In the data rows, the value 128 means zero.
Here are some points, one per row:
[113 116 105 107  98 120 161  94 144 162 158 121 151 100 113 138 108 164 241  97 146 109  98 174
  86 121 125 140  71 104 155 144 114 111 103 131 110 125 153 100  87 123 124  68 107 138 192 141]
[116 188 145  88 123 124 193 112 112 165 124 121 115  96 104  99  67 109 131 121 121 116 121 169
 134 129 139 122 155 166 125  95 165 116 141 121 106 150  98 106 253  52 117 136  78 130 159 118]
[124 101  55 107 165 107 164 113 151 153  73 118 147  91  82 152 174 179 110 124 126 242 122 140
 136 115 185 155  98 180 108 129 139 157  98 114 112 150  73 121 155  83 134 101 132 101 142 101]
[ 71 137 133 164 146  86 153 107 158 123 126 182 143 160  87 113 100 164 138 120 132 125 120 161
 125 115 115 140 178  98 140 101 193 118 203 119  91 138  89  79 111  90  91  81  93 199 167 104]
[163  96 131 150 148 109  76 112 140 122 142  75 136 123 112 116 107 119 125 135 108 141 162  64
 135 136  71 122 184 112  90 130  86 187 130 163 136 132 157  76 168 215 156 204  80 126 133 120]
[ 93 173 175 130 135 145  97 113 113 141 153  97 111 101 174  84 214 106  91  84 118 247 109 169
 120 115  69 112 110 106 108 104 127 162 131 165 124 174 116 175 146 190 149 132  86 121 123 128]
[108 150 110 155 122 117 161 148 134 131 160 200 118 131 166 139 114  86 132 102 154  55 121  38
 172 134 103 109 181 136 100 109 101 175 131 130 137 139 140 118  86 120  57  81 139 104 123 141]
[ 56 118  91 114 185 115 144 107 148 125 148 245  95 121 126 110  70 155  99  78 135 101 170 153
 133  78 161 133  90 110 226 148 142 144 119 134 107 159 108 159 132 114 107 119 180 102 136 136]
[ 77 131 220 136 139 129 103 152 152 130  84  98 114 177 145  89 106 139  91 186 105 195 210  89
  97 113 132 159  62 118 105 115 106 135 133 194 120  81 155 117 129 163 137 117 117 121 120 143]
[ 84 120  76 152 108 146 113 120 140 146 255  99 104 166 112 120 124 141 104 126 168  79 156 169
 108 134 184 127  57 111 188 123 128 111 113 175 175 164 111  79 120  49 136 113  81 136 127 117]
[ 64 114  96 165 203 132 112 152 122 111 117  64 130  92 221 132  98 119 117 134  93 146 105 101
 118 111 166 124  72 139 155 157 176 122  93 140 162 144 119 115 201  94 164  61 114 112 117 129]
[119 158 109 133 147 132 110 137 112 121  96 152 121  97 124  77  83 180 111  97 123 187 100 235
  75 199 134 148 121 110 169 147 150 150 139 131  99  99 138 193  84  78 106 172 163  81 105 110]
[196 121 139 160 178 148 125 106 130 117 104 105  96  91 103 174 144 118 117 158 165 176 118 182
  81 113 101 122  74 111 142 121 172  99 123 205 138  98 121 148 191 107  85  85  88 169 107  92]
[113 158 118 139 101 107 140 127 145 120 175 130 104 179 107 162 231 149 128  88 176  96 159  42
 130 139  94 111 184  88  75 104 122 102 150  73 153 136 123 141 137 138 159 162 143  84 102 117]
[ 68 117 116 100 150 102 150 137 152 161  86 144  95 174 136 112 155 151 132 209 146  82 121 255
  64 149 112 110 110 142 182 110 128 115  78 135 104 125 124 135 152 136 166  89 104 128 118 117]
[109 138  78 187  76 104 132 149 149 124 163 151  99 123 109 139  99 170 111 157 118  55 151  74
 207 150 121 120 150 106 157 122  86 123 130  98 118  98 104 153 120 154 145 158 136 117 135 155]
[ 85 124 158 182 199 133 110 158 104 103 103 217 136  83  68  91 199  89 166 170  80 130 112 177
 122 132 116 126  72 149 126 142 141 105 147 144 103 134 132 135  73  86 154 171 135  91 108 141]
[114 194 255 131 140 159 116 111 105 101 104 112 145  81 108 133 103 177  91 118 108 134 117 201
  98 123 161 128 117 191 141 129  84 119 106  95 148 124 140  84 180 108  89  96 172 181 116 128]
[ 88  78 206 117 204 146 141 141 146 134 187 178 139  62 123 129 102 170 103 177 127 194 118 109
  72  96  88 155 188  96 129 109 141 115  86 167 131 119  82 145 130  90 105 113  87 107 148 129]
[ 71 117 143 118 128  98 130 103 132 163 157  87 143  73 100 117  97 188 112 158 141 102  99 134
  88 100 144  72 128 180  98 210 181 135  96 241  97 143 116 142 130 113 134 153 140 102 140 137]
[127  97 241 115 141 120 117 117 118 105 120 119  90 128 120 121 136 169 108 159 117 151 127 245
 130 105 208  85  85 113 123 129 161 143 142 136 106 157 119 121 128  89 147  98  68 161 157 120]
[ 85 159 130 204 171 162 140 122 101 129 153 127 127 211 116 134 114  94 123 121 116 176 137 172
  80 142 119  96 176 112 101  79  78 120 103 113 151  71 144 160 101 167 127 109 128  89 104 144]
[135 154 129 146  98 124 114 112 135 147 159 130 134 148 115 145  97 110 125 189 127  81 130  52
 154 121 112  96 190 111  92 127 112 138 158  68 134 120 156 234  89 156  71 124 124  95 107 155]
[ 99 152 111 144 109 144 165 163 172 125  92 153 146 147 106 181  93 132 116  68 143  45 105  82
 169 139 152 135 202  88 121 156 131 121 119 172 107 143 102 119 139 107  51 110  78 129 132 115]
[ 82 146 188 164 110 127 128 126 136 103 104 113 127  97 132  98  52 205 120 119 206  28 122 119
 112 145 104 184  74 149 149 113 130 166 146 122 159 137  78 208 114 122 101 149  93 115 123 120]
[ 85 135 127 107  97 129 205 141 156 142  99  62 130  96 128 110 101 151 155  97 131  65 124 139
 122 104 164 101 174 175 237 132 121 140 143 150 108 104 102 139  83  89 171 113  85 175 114 136]
[ 92 148  84 171 102 125 150 142 147 118 120 124 132 155 111 197  89 180 112 155 125  58  92 108
 117 111 173 117 116 101 151  98 128 113 129 167  99 232  90 128 113 135  87 172 203 133 107 121]
[139 209 143  94 126 113  73 164 143 111 165  69 178  40 106 133 137 125 131 139 117 138  90 103
  81 113 210  97 174  88 178  86 140 148 122 207 125  99 127 149 153 187 129 101 115 148 156 112]
[133 103 154  99 129 193 144 115 145 130  93  94 168 179  91  90  86 117  86 132 155 133 105 179
 102  94 129 157 149 156 154 115 152 131 109 128 105 173 118  82 118 116 231  36 127  99 157 120]
[ 75 123 102 181 105 102 135 149 114 149 107 108  62  96  75 146  97 131 114 108 153 122 132 138
  81 126  92 122 134 167 157 128 154 113 114  94 163 137 166 136 107  96 136 170 139 174 239  88]
[106 132 132 113 141 151 134 126 165 125  71 131 106  93 156 133 160 164  88 155 123 116 188 195
  83 141 113 110  75 121 132 107 149 113 147 111 103  98  95 100 141  46  97 218 176 112 185 156]
[114 106 182 157 145 146 122 143 132 133  97 109 123 103  82  86  87 139 153 169 122 226 134 133
 140 123  71 105 113 104 136  79 129 156 105 170 193 110 129  96 163 189 106  76 191  92 111  94]
[100 130 115 111 143 140 185 119 127 107 132  67 170  77 132 126  76  90 116 151 117  85 149 174
 146 165  88 175  67 112 115 135 222  97  84 126 119 114 116 158 132 112 104 166 170 132 158 109]
[133 112 105 152 137 150 153 116 179  99  99  95 129 112 103 116 104 195 153 132  61 195 167 119
  89  99  70  90 147 118 102  80 100 124 110 186 146 206 155 160 152 137 144 108  60 153 134 134]
There is one direction along which these points spread out most. Take the direction at right angles to it along which they spread out most. Go by this last direction. How many in every 100 of the points above lie lower along it than each point below? Round to a whole number. More than half of the points above lie lower than the first one.
[114 106 182 157 145 146 122 143 132 133  97 109 123 103  82  86  87 139 153 169 122 226 134 133
 140 123  71 105 113 104 136  79 129 156 105 170 193 110 129  96 163 189 106  76 191  92 111  94] 6
[ 75 123 102 181 105 102 135 149 114 149 107 108  62  96  75 146  97 131 114 108 153 122 132 138
  81 126  92 122 134 167 157 128 154 113 114  94 163 137 166 136 107  96 136 170 139 174 239  88] 65
[114 194 255 131 140 159 116 111 105 101 104 112 145  81 108 133 103 177  91 118 108 134 117 201
  98 123 161 128 117 191 141 129  84 119 106  95 148 124 140  84 180 108  89  96 172 181 116 128] 41
[ 71 137 133 164 146  86 153 107 158 123 126 182 143 160  87 113 100 164 138 120 132 125 120 161
 125 115 115 140 178  98 140 101 193 118 203 119  91 138  89  79 111  90  91  81  93 199 167 104] 76
[163  96 131 150 148 109  76 112 140 122 142  75 136 123 112 116 107 119 125 135 108 141 162  64
 135 136  71 122 184 112  90 130  86 187 130 163 136 132 157  76 168 215 156 204  80 126 133 120] 0
[ 88  78 206 117 204 146 141 141 146 134 187 178 139  62 123 129 102 170 103 177 127 194 118 109
  72  96  88 155 188  96 129 109 141 115  86 167 131 119  82 145 130  90 105 113  87 107 148 129] 26
[ 85 159 130 204 171 162 140 122 101 129 153 127 127 211 116 134 114  94 123 121 116 176 137 172
  80 142 119  96 176 112 101  79  78 120 103 113 151  71 144 160 101 167 127 109 128  89 104 144] 12
[ 85 124 158 182 199 133 110 158 104 103 103 217 136  83  68  91 199  89 166 170  80 130 112 177
 122 132 116 126  72 149 126 142 141 105 147 144 103 134 132 135  73  86 154 171 135  91 108 141] 38
[ 85 135 127 107  97 129 205 141 156 142  99  62 130  96 128 110 101 151 155  97 131  65 124 139
 122 104 164 101 174 175 237 132 121 140 143 150 108 104 102 139  83  89 171 113  85 175 114 136] 94
